128 stands for zero in the data rows.
Some points, one per row:
[113 162 149 181  99  97 135  79  93 145 102 117 120 192 152  45]
[116 115  94 198  87 107 175 112 132 158 120  89 146 158 172 101]
[130  56 111 113 224 137 255 182 107 170  81 205 205 120 125 181]
[131  84 148  64 130 182 134 126 133 115  94 111  95 105 136 187]
[145 170 109 137 108 111  96  85 153 119 141 135 140 136 130 127]
[183 116  98 233 145  91 170  79 110 133   6 196 168  71 179  91]
[ 90  99 133 126 171 157 133 143 123  84  97 132 110 135 120 159]
[127  88 171  98 167 168 141 145 179  96 189  96 104 168 118 233]
[124 133 111 124  73 129 100 160 142 127 118 203 113 136 117 111]
[171 158 169  91 175 157 108 144  99 119 140 150 149 127 130 135]
[164 124  62  92 174 185 168 123 131 178  86 186 162 149 189 159]
[103 180 177 100 133 152 109 135  93 136 135 151 143 137 155 104]
[119 147 112 157 101 110 138 133 121 144 179  91 139 128 110  72]
[106  73 160 106 105 125 122 169 119 130 147 174 146 148 109  88]
[121 128 155 110 106 131 120 165 162 140 153 140 133 122 103 130]
[110 113 125 149 128 123 158 135 129 153 111 113 136 154 162 112]
[124 170 128 141  99 118 159 161 107 173 150 119 150 134 132 142]
[126 101  91 198 139  66 161  93 138 196 136 109 165  84 129 119]
[137 123 122  99  66 149 116 135 122 111 139 123 134  87 106 135]
[118 158 156 105 205 136 129 151 105 100  92 179 161  97 132 114]
[118 142 147  95  94 130 128 118 113 139 154  71 123 124 127  91]
[101 138 104 147 175 163 141 145 120 123 102 117  82 170 142 112]
[155  91 101  48 161 173 152 187  63  93  77 105 121 105 124 206]
[147 142 135 145 128 117 111 145  85 131 109 152 129  97 146 102]
[ 97  92 122 130  88 117  86 158 133 143 118 167 135 158 130  99]
[151 121 113  89  82 141 112 115 125 159 116 110 116  69 113 158]
Then 10 other points, each followed by its number:
[145 145 128 155  72  95  95  37 100  87 148  49  97 113 144 147] 0
[139 140 101 108 231  81 141 185  84  84 148 131  61  78  91 144] 1
[128 120 133  92 187 151 159 154 128 109 109 144 124 138  97 210] 2
[148 129 127 136  94  88 181  98 124 177 148 113 158  88 129 114] 3
[ 97 156 147 142 100 137 109 128 133 141 169  94 104 158 139  87] 4
[156 125  99 131 117 122 155  95  74 168  96 125 152 125 140  86] 5
[120 108 148 123 169 132 139 176  98 139 108 145 121 109 147 128] 6
[180 150  98  87  65 113 110 140 104 148 107 151 132 161 104 119] 7
[107  95 133 119 182 120 150 173 112 131 137 131 137 135 123 157] 8
[124  58 161 161 110 170 125  90 175 111 153 106 106 168 128 138] 9
Which three of these numbered points are nearest to each point below by angle, seen from the average point of the first points? Their numbers follow each, nearest first.
[ 87  92 112 116 210 138 140 178 177 142 154 177 151 138 132 163] > 8 2 6
[155 166 128 140 134 117  93  78  95  89 127 126 148  88 116 141] > 0 1 5
[189 136 126 201 127  98 161  65 108 106   9 192 163 105 155  76] > 5 3 0
[ 91 189 130 107  92 120 109 132 127 152 192 110 108 152 103  76] > 4 7 0
[ 83 149  92  91 175 120 112 140  73  97 151 182  90 151 115 151] > 1 2 8
[135  87 119 167 113 123 129 107 183 157 116 117 129 136 144 134] > 9 3 0
[151 126 118  72  63 120 158 148  89 132 105 154 129 131 114 102] > 7 5 3
[148 152 102 137 131 124  90  71 107 131 164  93 101 105 111 122] > 0 4 3
[ 98 159 149 105 132 140 142 116  88 151 144  80 112 140 132  95] > 4 0 5
[144 136 177  89 195 185 120 130  72 140 129 162 128 139 125 135] > 6 2 8
[133 134 119 107 192 140  95 158 105 106 147 141 126 109 131 152] > 1 8 2
[107  79 124 101  93 128 140 188 140 130 172 141 137 142 140 164] > 8 9 2
[131  18 116 188  53  49 201 141 177 200 157 125 168 125 109 116] > 3 9 5
[165 183  88 151 177 127 123 114  84  95 114 139 126  95 139 113] > 1 5 0
[139 205 154   0 207 179 133 199 127  77 156 143 149  99  73 213] > 2 1 8
[143 198 151   0 214 178 132 190  97 111 158 170 136  90  89 224] > 2 1 8
[135 137 119  80  81 122 137 145 117 141 156 143 129 140 117 127] > 7 4 3
[ 91 192 158  73  63 109  95  99 123 170 178  77 121 166 135  76] > 4 0 7
[153 142 143 148 190  86 134 133 126 107 118 149 145  34 147 160] > 1 6 8
[ 86  53 166 177 136 172 116 132 222 120  63 160  98 189 145 141] > 9 2 8
[153 127 140  56 146 205 132 151 137  64 137 109 106 150  96 140] > 2 9 1
[181  94 152 128 178 142 159 160 169 106 129 137 126 125  72 174] > 2 8 1
[151 151 112 116  91  94 176 137 158 193 110 156 196 112 161 114] > 3 5 7
[152 128 125 141 166 129 129 127 133 102 105 122 112 135 139 133] > 1 2 0
[118 126 139 137 173 149 143 124 150 123 147 150 138 140 114 179] > 2 8 9
[119 115 145 109 216 143 197 196 132 169 126 184 171 147 129 157] > 8 2 6
[123  96 120 143 154 109 112 137 123 103  97 163  90 132 120 145] > 1 2 6
[124 162  71 185 130  78 119 106  64 148 103 115 138 113 176  64] > 5 0 3
[108 152 137 172  89 136 193  95 131 159 155  81 169 131 151 121] > 3 4 0
[ 92  51 190 190  97 178 129 185 255 111  76 211  96 241 103 144] > 9 2 8
[ 95 175 127 121 151 151 122 107 119 138 109 143 122 136 154 112] > 4 0 5
[154 100 144 146 136 146 147 131 177 133 124 172 134 143 139  97] > 9 4 3
[ 78 106 133  83 145 139 134 188 104 108 172 155 122 156 109 162] > 8 2 1
[131 105 180  85 114 137 139 176 160  95 110 153 142 153  83 149] > 2 8 9
[129 158 109 158 167 145 157  92  87 136 112 115 130 119 148  95] > 5 0 3
[113  77 123 131  85 104 176 157 123 158 100 108 159 100 126 108] > 3 5 6
[124 157  95 132 150  79 117 137  44 129 149  97 149  52 127  94] > 1 5 3
[139  84 136  84 186 121  99 126 109  97 128 106 102 113 116 162] > 1 2 8
[126 173 149  68 182 158 127 134 110 109 157 165 139 124 143 170] > 2 1 8
[118 123 107  98 153 147 136 145 150 102 156 118 126 158 109 174] > 2 8 1
[ 56 104 118 133 169 117 129 153  93 117 123  97  99 197 177 132] > 8 4 6
[127 132 112 182 116  80 141 128 130 154 113 110 173 119 126 109] > 3 5 0
[152 121 112 123  40 120 127 162 169 182 102 152 142 140 119  85] > 7 3 4
[124 110 116 130 251 115 218 186 101 146 118 183 177 131 143 152] > 8 6 2
[ 87  11 193 182  75 173 113 147 255 164  88 182  82 211 128 117] > 9 4 8
[ 94  74 146 181 118 141 144 125 191 154 102 107 107 127 132 131] > 9 4 0
[166 105  84 162 161 124  98 133 110 127  57 136 129 155 190  86] > 5 6 7
[125  92 129  72 150 141 114 141  94  73 122 111 106 145 118 117] > 1 2 8
[ 97 118 119 143 159 123 157 145 149 165 127 110 143 130 174 138] > 8 6 3
[137  89 133 146 106  94 139 166 156 129 114 125 152  83 136 134] > 3 6 8
